In the data rows, zero lies at 4.5, halfway between 4 and 5.
Some points, one per row:
[8 5 4 4 7 3 6 0 6 3 6 3 4 6 4 4 5 4 4 2 4 4 1 5 3 5]
[3 6 5 4 5 4 7 5 5 4 6 5 4 6 5 5 4 3 4 6 5 6 3 4 3 6]
[4 6 5 5 5 3 5 5 6 5 5 4 5 5 6 6 6 5 4 5 5 4 5 6 4 5]
[7 2 3 3 5 8 2 5 4 3 2 2 2 3 3 1 5 3 7 5 5 5 6 7 8 3]
[3 6 1 3 2 6 6 5 0 9 6 6 2 3 6 3 1 0 2 6 8 7 5 0 3 7]
[4 7 2 7 0 6 7 4 1 7 5 5 3 0 8 6 2 0 1 6 8 4 4 2 4 7]
[2 6 6 3 7 4 6 6 4 5 7 5 4 7 4 5 4 6 5 5 5 7 3 4 4 5]
[5 5 5 5 4 3 4 3 5 4 6 5 6 4 5 6 4 5 4 4 5 5 5 5 4 5]
[7 2 3 2 5 6 1 7 3 4 2 2 2 5 4 0 3 4 7 5 5 6 5 6 6 1]
[6 4 4 4 2 3 4 3 7 3 6 6 6 3 5 6 6 5 5 6 5 3 5 5 4 4]
[4 5 4 6 5 5 5 6 4 4 5 4 3 2 6 6 4 5 4 5 6 4 6 5 4 4]
[3 6 6 2 5 4 6 5 2 7 6 2 4 6 5 5 3 6 5 4 5 3 1 5 2 4]
[5 5 5 4 7 2 5 4 6 4 6 3 4 6 5 6 4 6 5 2 4 3 3 6 4 4]
[5 4 6 3 6 4 4 6 5 5 4 6 4 4 5 4 4 6 6 3 2 3 6 6 6 3]
[5 3 5 4 4 6 3 4 5 4 4 6 3 4 5 5 5 6 5 5 5 3 5 6 4 4]
[7 5 1 7 1 6 5 4 2 4 4 7 2 0 7 7 3 0 0 9 7 4 8 3 5 4]
[6 2 5 5 2 6 2 4 6 3 2 5 5 3 3 3 7 5 6 5 4 4 6 3 7 3]
[4 5 5 4 4 4 5 5 5 6 5 5 5 5 6 6 5 4 4 5 6 5 5 3 4 5]
[4 4 4 4 3 3 4 3 5 5 5 5 4 4 5 5 5 5 4 5 5 3 5 5 4 4]
[2 4 8 5 7 3 4 3 5 2 5 5 7 5 4 6 6 7 5 4 4 5 5 4 5 3]
Here are 16 more points, each followed by its number:
[7 2 4 4 4 8 2 5 4 4 2 4 2 4 3 2 4 5 6 6 3 4 6 6 6 2] 0
[4 6 5 0 9 3 7 7 4 5 6 5 3 7 5 2 2 3 5 4 2 9 3 2 4 4] 1
[4 6 5 6 5 4 5 6 4 4 5 4 5 4 5 6 4 4 4 2 5 4 5 5 4 5] 2
[5 0 0 9 4 9 4 9 5 6 0 0 7 2 0 0 2 4 7 4 5 8 7 2 9 5] 3
[6 4 6 3 6 4 4 5 4 4 4 6 4 4 5 4 4 5 6 3 3 3 6 6 5 3] 4
[7 3 5 4 5 6 2 5 6 2 4 6 4 3 4 4 5 5 6 5 3 3 6 6 5 3] 5
[4 6 6 6 6 3 4 4 6 2 5 8 5 6 4 6 4 7 5 6 6 3 2 5 0 3] 6
[4 5 4 5 5 4 5 5 5 5 6 5 4 6 5 5 4 4 4 5 5 5 5 4 3 5] 7
[6 4 5 3 6 6 3 4 4 3 4 4 3 5 4 3 6 5 5 4 2 3 4 7 5 3] 8
[5 5 5 4 3 3 3 3 7 3 6 6 4 3 5 6 6 5 5 5 4 3 6 6 5 4] 9
[4 3 5 7 5 4 4 4 6 3 3 4 6 4 5 5 6 5 6 2 2 6 4 4 6 4] 10
[4 5 6 5 6 4 4 6 5 5 4 5 6 4 4 7 6 6 4 4 6 2 5 6 5 4] 11
[4 5 5 5 4 3 5 5 5 4 5 5 6 4 4 5 5 6 4 3 5 4 4 5 4 5] 12
[4 4 4 6 4 5 4 1 5 3 5 8 7 3 4 5 8 4 5 6 7 4 5 2 4 6] 13
[2 3 4 8 4 6 6 0 4 3 2 1 9 6 1 6 7 6 8 0 0 8 0 2 8 9] 14
[6 4 6 3 5 6 3 4 5 6 3 5 4 4 4 3 5 4 6 4 2 3 4 7 5 2] 15
Which three of these numbered points are nearest to each point below, looking only along the 3 directions in which the first points spread most? Their numbers follow each, nearest first.
[7 1 4 7 2 7 3 2 5 2 2 4 6 3 3 4 7 5 6 2 3 5 6 3 9 4] > 5 0 15
[3 5 6 6 6 4 4 3 6 4 5 4 7 5 3 6 7 6 5 3 3 4 4 4 5 5] > 6 11 14
[5 5 5 3 4 4 3 4 6 4 5 5 4 5 4 4 5 5 5 4 4 3 5 6 6 3] > 4 10 15
[8 5 0 8 0 7 5 2 1 4 4 7 1 0 7 7 2 0 0 9 7 4 9 2 5 6] > 13 7 2
[6 4 5 4 3 3 2 4 7 2 5 7 6 3 6 6 6 5 5 5 5 4 6 6 4 4] > 9 13 10
[3 2 5 6 7 4 3 0 4 2 3 2 9 7 1 5 7 7 7 0 0 7 0 4 5 8] > 14 10 6
[5 4 6 4 5 5 5 5 5 4 4 5 4 3 5 6 5 5 5 3 4 3 6 6 4 3] > 10 11 4
[0 7 4 2 6 4 7 7 1 9 6 3 4 8 4 2 2 5 4 6 7 6 0 0 1 9] > 1 7 2
[8 1 2 3 5 7 1 7 3 4 0 1 4 4 2 0 4 4 7 8 7 7 6 5 9 2] > 3 0 15
[4 5 7 4 5 3 4 5 6 4 5 5 6 4 5 6 6 5 5 4 4 3 4 6 3 3] > 11 12 6
[0 7 5 4 5 4 6 3 0 9 7 1 5 9 3 2 4 5 5 6 7 5 0 3 1 8] > 1 7 2
[2 4 8 5 8 2 3 1 5 2 3 2 8 8 2 4 8 8 6 2 2 5 0 5 5 6] > 14 6 10
[5 4 7 3 6 4 3 8 6 4 4 6 4 3 4 3 4 7 5 7 4 2 5 7 3 1] > 4 8 15
[8 1 2 7 5 8 4 7 5 5 0 3 4 2 3 3 4 5 6 2 3 7 7 4 9 5] > 0 3 5
[6 4 5 3 6 5 3 4 6 4 4 6 5 5 5 5 5 6 6 3 2 3 3 7 4 3] > 10 4 14
[6 5 3 6 3 4 5 4 5 4 5 5 3 4 6 6 5 3 3 6 6 4 7 5 3 5] > 13 2 7
[4 3 5 5 8 5 3 5 5 5 3 3 6 5 3 2 4 5 5 1 1 5 3 5 6 4] > 8 15 4
[2 3 9 5 8 3 5 0 4 1 3 2 9 7 1 5 8 8 6 3 3 6 0 4 5 5] > 14 6 10
[4 5 6 4 5 3 5 4 5 5 5 4 5 4 4 6 6 5 4 3 4 4 4 5 4 4] > 12 11 2
[4 5 7 4 6 3 3 4 6 3 5 5 7 6 3 4 8 7 5 4 4 3 2 6 4 5] > 14 6 10
